(in the rows, 128 means zero)
Each row of R is roughly a mix of the hidden directions of one of several groups; some rows fit no group.
R:
[[140 103 149 151  97 117 156 126  87 133 102 128  95]
 [132 128 123 108  72 154 156 154 123 136 160 144 123]
 [142 170  93  94 136 140 138 164 123 126 100 148 124]
 [141  80 140 102 124 136 160 113 146 168 134 143 111]
 [118 176  91 101 143 125 137 144 140  85 129 130 126]
 [153  84 133  97 107 110 130 111  97 166 129 134 128]
 [144 119 146 141 103 116 137  94 124  90 114  86 156]
 [126 134 148 129 161 129 153 185 121 121 138  98 103]
 [131 144 157 157 128 108  89 129 141 106  82 116 109]
 [ 97 113 104 142 144 149 143 154 106 176 131 151 111]
 [124 108 118 100 133  84  98 156 101 143  99 141 115]
 [116 141 130 132 132 105  89 150 105 151  84 142 159]
 [165 133 172 106 111 118 121 163 103 134 123 122  98]
 [101 169 123 110 121 136 127 154 116  92 171 129 144]
 [102 118 134 139 109 135 181 133  82 137 115 106 126]
 [148 120 124 107 100 170 168 119 166 132 128 114 146]
 [ 92 151 119 161 118 125 167 112 110 105 104 125 100]
 [102 146 132 166 143 126 140 163 159 135 108 149  95]
 [120 156 178 151 107 115 144  95 106 146 129 110 142]
 [138 126  94 119 140 125 114 137 155 115 170 156  84]
 [118 155 119 188 128 109 126 140 133  86 121 113 130]
 [116 128 119 100 132 150 121 112 144 101 156 187 132]
 [146 115 132 122  61 126 121 139 110 100 144 125 152]
 [111 131  82 101 138 122 113  95 129 123 168 104 110]
 [115 151 128 180 118 138 129 115 111 151  99 114 167]
 [138 110 116  93 110 173 115 125 118 100 150 133 165]
 [167 116 161 142 152 120 142  99 131  93 121 100 107]
 [130 102 127  68 100 107 160 140 126 130 110 129 124]
 [165 141 134 104 151 132 172 156 102 120 113 102 132]
 [106 128 120  85 143 101 135 134 121 142  80 104 149]
 [142 115 166 125 105  99 161  92 147 148 124 125 102]
 [136  87 131 102 115 147 174 117 143 169 131 132 124]
 [107 134 103 160 106 149 161 132 107 121 136 137 176]
 [161 104 136 147 149  89  97 116 118 127 141 142  90]
 [ 95 133 137 168 148 170 151 146 155 123 130 148 140]
 [161 123 110  98 109 129 101 109 141 139 154 134  81]
 [142 129 111 101 123 102 118 140 135  68 151 134 101]
 [102 164 117 159 126 136 123 158 101 102 124 110 163]
 [105 120  82 154 152 124 122 154 144 119 150 166 139]
 [123 109 145 137 103  85 135 101  96 169 133 108 132]
 [105 179 104 156 159 137 123 148 113 112 122 136 152]
 [149 143 115 136  98 165 126  86 136 117 107 154 157]
 [113 153 150 140 119 145 119 147  95  85 138 116 168]
 [144 167 114 121 148 121 106 116 166  99 131 106  92]
 [163 149 147 156 145 152 138 131  94 113 107  88 127]
 [ 78 144  91 120 140 139  89 149 139 125 143 133 145]
 [146 141 129 156 165 152 141 150 100 103 136  87 138]
 [131 112  92 101 150 120 111 147  95 137  81 145 128]
 [108  98 101  87 117 116 129 138 150 137 131 177 129]
 [112 132 146 153 153 128  86 129 123 106 136  73 129]
 [112 144 104 127 136 185 154 123 147 119 147 155 149]
 [157  91 104 138 143 103 121 142 107 118 169 147 104]
 [137 161 154 133 124 139 152 113 141 128 125  91  75]
 [143 137 114 143 103 146 144 113 154  80 166 132 105]
 [104 122 133 147 162 117 166 126  86 126 115 108  95]
 [140 138  91 125 126 141 109 108 108 116 125 139 190]
 [122 127 129  66 110  96 149 134 146 145 152 137 131]
 [120 117 122 160 140 153 100 126 143 177 110 154 154]
 [152 142 114 102 132  96 118  79 159 134 129 135  99]
 [100 134 120 137 110 127 131 125 150  73 165 157 137]
 [149 109 147 138 144 111 112 109 106 187 102 132 122]
 [159  74 134 118 126 135 107 162  97 124 125 122 149]
 [126 128 115 119 160  93 117 118 148 151  93 145  84]
 [127 146 132 102  91 152 133  75 149 122 142 115 149]
 [126 122 139 119 103 196 112 105 131 104 116 117 127]
 [111 136 130 169 134 177 113 117 135  98 153 103 136]
 [122 160 107 128  97 154 124  85 137 131 148 103 160]
 [ 91 151 126 174 100 123 146 107 112 150 116 145 110]
 [131 162 117 159 153 126 117 133 163  85 135 115  99]
 [129 133  91 113 132 166 133 133 176 111 164 133 136]
 [113 145 108 122 134 147 133 171 121 125 136 171  85]
 [110 141 149 141 113 138 160  99 132 173  97 114 151]
 [139 150 119 165 149 104 113 122 158  87 134 127  94]
 [123 180 145 130 114 145 124 110 157  94 143 123 159]
 [141  97 133 103 135 135 128 110 153 115 141 186 103]
 [154 143 127 123 155 106 114 144 149 107 105 103  79]
 [130 141 114  84 118 102 141 135 144 151 152 145  82]
 [164  99 130 120 109 115 104  89  97 148 116 155 130]
 [112 148  93 151 170 109 101 157 103 134 117 120 141]
 [168  92 123 104 105 137 155  91 129 120 130 149 109]
 [107 142 119 149 124 121 178  88 137 131 129 115  90]
 [124 128 122 136 117 125 126 153  79 111  86 156 161]
 [151 123 153 113 137  91  92 118 118 159 107 103 101]
 [107 173 130 151 155 152 121 133 138  81 113 139 130]
 [ 98 176 138 120 108 115 115 102 153 154 104 116 113]
 [174 120 118 127 114  97 114 117  95 142 104  91 116]
 [104 106 178 164 131 137  93 142 110 140 140 132 140]
 [134 147 140 159 173 143 104 144 111 154  88 126 125]
 [138 141 131 105 122 178 141 165 129  99 137 133 163]
 [115 138  96 133 160 130  82 121 171 133 126 144 149]
 [110 172 172 136 131 103 123 106 106 137 151 112 147]
 [118 116 136  89 115 103 149 151 157 144 137 154  88]
 [122 172 106 167 144 139 127 155 112 105 107 105 145]
 [131 152  98 128 160 139 108 150  89 119 107 108 162]
 [139 159 135 169 107 118  95 102 135 128 162 126 101]
 [187 142 129 118 112 160 120 129  93 108 114 130 115]
 [111 146 166 116 117 139 101 168 130 121 164 102 113]
 [106 150 139 166 140 117 121  87 131 136 134  78 131]
 [119 150 161 169 114 137 146 103 163 130 128 116  95]
 [123 122 157 146 141 108 100 134  96 182 115 145 131]
 [133 134 106 164 115 144 137 140  77 135 118 111 167]
 [149 122 140 103 158 119 115 114 129 187 125 110 102]
 [140 124 148 140 171 144  98 124 145 142  82 130 157]
 [128 108 124 133  88 120 181 118 102 118 124 109  99]
 [133 145 168 129 139  95 137 174 119 147 118 110  97]
 [125 125 114 167 147 106  98  99 135 132 175 137 108]
 [112 165 109 178 107 135 127 117 127 101 127 111 160]
 [118 116 143 158 104 113 124  74 152 148 105 145 112]
 [143 126 180 132 130 117 140 163 106 141  88 118 144]
 [116 113 157  62 132 134 129 135 152 151 124 131 110]
 [128  71 139 100  98 138 159 139 122 129 146 149 130]
 [126  96 131 180 131 152 140 100 115 152 134 108 153]
 [ 92 146 124 160 149 132 112 162 132 128 116 133 177]
 [135 128 145 160 119 111 116 129  97 161  82  99 142]
 [124 126  87 113 146 129  87 136 169 144 150 152 136]
 [139  99 129 128  87 130 109 134 121 180 144 142 156]
 [106 114 162 138 108 120 115  75 140 140 138  94 119]
 [ 89 152 126 147 146 146 129 148 114 172 110 161 121]
 [125  85 151 157 113 159 148 111 134 170 140 132 139]
 [138 163  96 164 149 148 106 104 107 113 129  99 128]
 [138 172 126 143 112 157  93 106 120 109 157 100 133]
 [131 108 153 150 151 102  93 146 101 116 116 169 116]
 [ 98 135  87 103 121  74 124 117 134 137 128 129 105]
 [106 113  91 145 170 143 101 130 145 136  97 130 155]
 [110 164 127 185 139 138 141 136 150 125 101 104 137]]

Here is one row of each group, with its name. Which group are the others in?
[132 165 131 156 144 109  98 156 100 144  90 126 137] -> E
[131 167 102 167 122 142 119 120 105 130 131  87 156] -> Y
[130 135 124 137 115 157 148 109 142  81 149  95 163] -> H

[ 88 141  82 156 148 151 129 119 155 146 133 147 124] -> H
[ 97 169 104 148 154 149 146 155 118 119 122 139 159] -> Y
[130 127  99 118  96 128 119  68 149 129 144 153 133] -> E
[128 145 113 175 150 161 113 161 119 100 144 129 146] -> E
[101 122 107 176 153  88 104 117 126 149 115 136 121] -> E
[140 150 121  83 113  91 119 135 144  96 146 135  97] -> H
[140 124 158 139  72 101 140  98 112 153 132 118 130] -> H
[148 118 153  99 116 107  96  86 151 147 119 124 101] -> Y
[145  84 139  99 139 131 140 112 127 173 128 163 115] -> Y
[131 119 137 144 112 171 144 123 129 169 132  80 143] -> Y
[158 100 134 141  78 146 150 140 108  97 139 130 110] -> H
